In the rows, 128 means zero.
One turn sends every row of this set to another row. A few are shown first. Where does it send the rows asked after them?
z721: [138 126 171 147 136 126 101 131 130 109 130 149 110]
z590: [147 101 108 143 121 127 146 144 144 148 103 139 137]
z140: [107 117 127 120 100 102 112 129 135 141 128 141 122]
z27: [111 122 131 119  99 101 113 128 139 140 125 142 120]
z353: [176 126 143 155 117 136 114 170 140 147 129 150 114]
z336: [155 102 123 160 130 144 115 173 117 144 142 144 117]
z49: [153 112 130 160 119 140 120 176 120 152 148 145 138]
z903: [136 138 179 146 124 123 105 133 135 117 136 151 132]
z48: [148  88 128 153 141 156 125 141 126 159 128 133 138]
z324: [148 105 110 141 118 126 146 143 146 149 102 139 139]
z422: [152 104 110 141 120 127 145 143 148 148  99 139 133]
z447: [156 119 147 168 120 142 127 160 138 130 145 146  95]
z159: [106 114 138 127 127 143 104 130 151 149 103 122 132]
z534: [109 117 142 125 125 141 105 130 155 149 102 122 134]
z362: [126 124 118 107 116 128 109 144 139 115 117 115 124]
z958: [160  93 134 149 144 155 119 136 137 154 114 134 115]
z577: [121 121 115 109 114 130 112 146 134 117 123 114 133]
z512: [128 111 155 160 132 123 121 133 113 112 157 143 128]
z29: [122 128 119 109 109 127 113 147 138 121 124 115 140]
z866: [107 116 141 126 124 140 106 130 153 150 103 123 137]
z856: [128 132 124 107 108 126 113 146 143 120 119 116 136]
z682: [116 113 160 153 137 130 107 136 112 114 150 145 138]
z299: [158 130 154 167 111 139 131 162 141 135 147 147 108]
z514: [151 105 112 141 117 127 146 144 149 150 100 140 137]
z210: [146 109 139 171 125 146 129 161 128 131 153 144 101]
z941: [148 125 150 170 108 140 135 165 135 139 155 145 124]
z671: [141 113 141 173 118 143 133 164 125 137 160 143 117]
z222: [143 133 173 154 119 117 121 132 133 114 147 149 128]
z505: [138 113 157 158 138 124 116 129 118 106 148 145 107]
z742: [149 104 140 152 126 153 130 144 134 168 130 136 158]
z800: [164 118 152 148 121 148 127 141 150 167 118 139 148]
z51: [130 130 122 107 111 127 109 144 144 116 115 116 126]
z261: [123 129 171 149 124 125 110 138 122 119 148 148 148]
z30: [166 127 142 157 111 135 119 175 134 154 140 149 135]
z492: [111 114 125 120 106 103 109 127 136 136 123 140 109]
z614: [108 114 140 126 127 142 104 130 154 148 102 122 131]
z399: [107 113 123 121 105 104 111 127 133 139 127 139 116]
z908: [149 125 168 154 130 119 116 128 131 109 142 148 109]
z157: [172 111 149 146 131 150 120 137 151 159 107 139 122]
z882: [168 110 131 157 131 141 111 169 128 141 131 146 102]
z463: [104 114 138 127 126 141 106 131 151 150 105 121 136]
z781: [132 125 164 158 121 119 124 134 121 117 159 147 140]
z116: [124 111 159 149 144 130 102 132 116 108 139 145 114]
z966: [115 120 129 119 103 102 110 127 140 138 122 141 110]
z772: [150 102 108 142 122 128 144 144 146 146 100 139 132]

z534 goes to z159
z299 goes to z210
And these:
z577 goes to z856
z800 goes to z958
z261 goes to z721
z27 goes to z492
z353 goes to z336
z908 goes to z512

